rotation ticks, each row followed by its count of ticks:
The counts run from 0 to 857.
[138  89 117 118 110 174 137 154  93  84 122 139 103 142 112 173 156 122
 102 121  95 140  96 148  97 121 133 142 102 119  75 162 101 169 116 161
  66 118 128 137  94 103 114 128 182  99 131 116 123 144 136 129 117 119
  77]  600
[123 113 125 139 118 158 172 161  65  87 119 142 124 133 124 179 192  99
 111 115  84 107 109 121 129 120 155 128 118 150 114 162 143 136  96 164
  89 142 123 157 105 137 113 128 161  93 126  98 127 158  92 129 126  94
 126]  119
[148  85 123 109 113 183 135 161 102  89 130 144 103 138 119 169 146 125
  97 126  99 141 104 145  95 124 131 147  97 128  76 151  95 162 113 171
  79 109 123 131  89 101 116 135 173 105 129 128 134 152 151 127 114 120
  70]  601
[130  93 163 125 126 154 145 174  61  91 136 148 112 130 132 177 181 103
 118 137  99 108 126 130 142 103 128 139  85 165  98 187 114 136  99 151
 125 128 103 160 102 159 114 105 147 107 116 128 135 179 118 143 136 116
 126]  44
[ 84 131 121 141 113 168 176 167  40 106 145 151 117 124 117 158 152 119
 126 131  84 122 128 141 116 129 124 130 128 129  85 162 137 150 116 147
  74 145 136 145  96 125 103 131 154 104 142  98 127 165  97 167 130 120
 133]  302
[118  99 128 112 121 158 179 189  84 113 160 180  95 123 115 167 151 104
 139 147  94 134 127 153  91 130 141  97 122 121  68 150 102 153  98 141
  72 127 130 130 106 122 108 125 120  98 139 123 128 166 146 145 106 163
 120]  671
[123 115 126 102 117 165 190 187 102 109 144 170  97 125 122 163 133 111
 123 147 108 160 137 137  90 141 125 142 121 131  77 167  84 157  91 147
  80 132 130 150 115 109 110 130 157  97 143 126 144 157 157 131  97 156
 100]  527
[122  96 147 128 123 168 158 186 109  88 156 144 146 134 139 179 149 120
 127 100 127 123 118 121  97 149 128 159 111 144  75 176 118 187 127 154
  83 133 154 139  82  98 119 116 149  96 111 123 127 167 138 146 124 139
  91]  129
[130 107 144 106 134 169 157 184 114  83 122 122 109 132 120 162 161 125
  97 139  95 112 113 145  86 112 126 159  98 137  85 189  84 145 118 165
  98 136 117 158 100 113 121 119 180  83 134 130 116 151 157 113 122 141
 111]  437
[133 114 142  93 118 161 166 175  86  95 153 165 144 130 118 170 140 116
 127 146  98 111 129 135  89 154 115 151  94 154  91 143  88 188 119 148
  92 134 150 129  80 118 116 126 128  88 116 139 114 172 150 124 103 146
  97]  420
[136  96 170 138 109 180 150 168  97  83 141 132 125 133 118 180 159 116
  99 113 106 138 107 130  86 149 125 144 101 154 105 156 100 162  90 153
  70 130 139 143  91  87 115  74 156 106 134 110 116 145 125 131 132 112
 113]  348
[102 141 115 126 109 163 194 164  45 111 146 164 124 121 116 163 166 109
 128 142  78 122 135 134 107 139 136 119 135 131  99 151 136 149  99 155
  72 151 143 141 107 122  93 142 139 102 139 101 121 158 103 149 116 114
 121]  595
[137 118 175 128 131 188 166 189  83 107 158 155 134 118 121 174 162 122
  98 146  97 109 128 129  90 143 126 139 108 176 105 132 122 144  84 175
 102 130 129 147  97 126 126  86 115 109 117 134 124 176 145 138 136 120
 136]  442
[106 113 135 113 124 142 173 181  85  78 132 131 103 132 118 146 151 107
 128 135  97 110 119 146  98 124 130 140 116 128  75 173 103 147 111 133
  86 135 113 136  96 118  98 126 179  71 159  94 132 158 121 133 117 176
 127]  434
[ 97 136 105 124 113 172 174 165  45 112 146 170 123 127 117 159 151 128
 131 139  83 123 130 140 122 122 133 127 124 124  78 147 143 160 122 167
  81 131 144 142  97 138 109 163 149 104 128 112 133 172 118 158 124 117
 120]  649
[126 105 128  95 107 163 160 176  86 101 154 169 131 133 116 163 143 112
 136 138  92 118 127 147  82 150 124 122 105 130  69 131 103 178 121 151
  75 131 139 118  85 113 102 141 137  93 133 131 117 175 148 129 106 152
  82]  126
[146 115 163 111 132 189 163 184 101  98 149 146 126 123 112 169 158 136
  87 154 100 121 123 132  87 133 124 152 100 165 100 144 101 143  98 184
 104 126 129 162 109 122 141  97 129 101 113 142 111 161 165 121 128 121
 120]  440
[115 108 148 131 124 166 175 190 109  90 138 135 118 127 128 167 141 107
 118 110 123 153 127 128  90 148 119 159 115 135  81 192  97 167 103 138
  78 141 144 150  94  86 112  96 172  97 142 107 125 146 139 138 117 145
 108]  675
[107 109 132 111 125 153 169 183  96  76 127 123 102 134 115 149 153 108
 118 135  97 111 118 142  88 123 131 153 111 136  76 186  99 141 120 138
  93 142 108 144  95 111 105 122 185  72 148 102 123 152 128 122 110 163
 122]  435
[108 114 121 127 115 167 175 163  80  92 122 137  91 131 109 167 167 116
 119 124  86 149 106 150  98 116 139 127 119 114  98 183 102 149 103 149
  65 142 130 159 108 101 106 116 177 105 144 103 115 132 118 129 119 119
 109]  251
[107 116 112 131 109 155 162 156  45  90 128 151 117 135 125 172 175 102
 134 114  86 120 120 132 130 112 137 130 111 134  89 182 131 164 121 152
  78 140 137 148  95 132  94 143 166 110 132 103 125 159  95 159 125 103
 102]  795
[110 104 150 142 127 158 161 185  63  85 138 136 106 126 132 156 182 114
 119 133  85  82 136 130 120 112 141 113 116 144  88 170 138 122 105 157
 104 136  92 144  94 140  89 127 151 105 144 111 134 180 114 149 145 128
 127]  685
[122 116 147 142 120 183 176 191  88  91 163 151 150 133 138 167 157 110
 118 111 121 108 144  99 127 148 128 164 127 172  87 148 144 154 101 160
 105 130 128 139  85 123 111 129 135  94 120 124 152 193 126 151 130 136
 119]  607
[149  98 149 118 111 172 155 158 104  79 127 135 128 134 120 184 166 112
  93 117  99 137 103 129  96 138 133 146  95 157 114 154  97 162  90 167
  78 134 131 143  96  97 118 104 159 100 122 118 116 150 136 105 117 103
  79]  840
[116 134 152 126 100 188 154 159  55 113 146 151 111 118 126 170 139 127
  94 141  96 143 138 134 120 133  92 167  94 159 102 150 111 156  88 166
  98 124 122 146  93 124 101 117 152 134 129 128 142 178 134 152 130  94
  99]  352
[124 125 116 107 115 160 172 148  48 104 118 166 118 132 113 182 179 107
 108 138  80 128 114 135 139 108 136 138  98 157 105 160 120 144  96 173
 101 130 129 163 112 154 126 151 149 100 106 123 127 162 111 131 121  92
 108]  319
[110 114 139 134 122 155 189 177  74 108 132 147  96 122 131 168 177 108
 125 137  81 128 141 144 111 107 136 110 115 131 110 196 112 128  79 163
  84 149 109 163 122 131  92 123 142 125 138 118 118 167 129 129 131 107
 107]  394
[129  84 134 107 122 136 161 166  78  75 115 144 102 141 116 165 174  89
 125 131  88 110 100 142 106 118 149 116  93 142  86 164  99 144 102 138
  87 128 111 135 103 136 113 114 167  74 140 104 127 154 116 125 108 150
 119]  762
[133 110 143 109 115 173 157 179 107 104 139 159 129 134 132 178 149 124
 118 124 107 143 132 133  99 134 113 163  88 144  84 184  86 183 117 168
  99 131 146 147  88 115 119 127 144 113 103 151 115 172 159 124 112 122
  75]  275
[122 115 127 122 107 169 185 172  69 121 146 182  74 118 124 168 146 106
 116 149  95 155 129 145 122 117 132 109 119 127  83 164 107 129  70 151
  77 123 114 155 122 138 111 125 135 117 142 121 146 159 133 157 110 130
 121]  723
[120 109 127 111 110 161 187 180 101 104 139 162  88 125 132 167 138 101
 120 135 107 162 130 140 104 130 124 131 119 122  75 184  82 154  89 148
  78 127 117 154 117 115 100 131 153 111 147 123 135 156 155 130 102 145
  90]  526
[124 136 150 132 125 189 185 197  82 103 159 145 143 121 131 155 163 132
 105 139  98  99 154 107 112 148 122 161 126 165 104 139 142 135  97 182
 109 139 124 149  94 123 111 133 131 104 122 128 140 188 139 141 131 114
 121]  115
[115  88 127 118 117 145 159 174  78  93 144 173 110 135 118 172 155  97
 144 131  93 114 111 143 104 131 147  97 110 129  67 150 116 167 116 142
  73 120 128 121  93 122 106 134 136  92 132 117 127 165 122 148 111 156
 109]  324
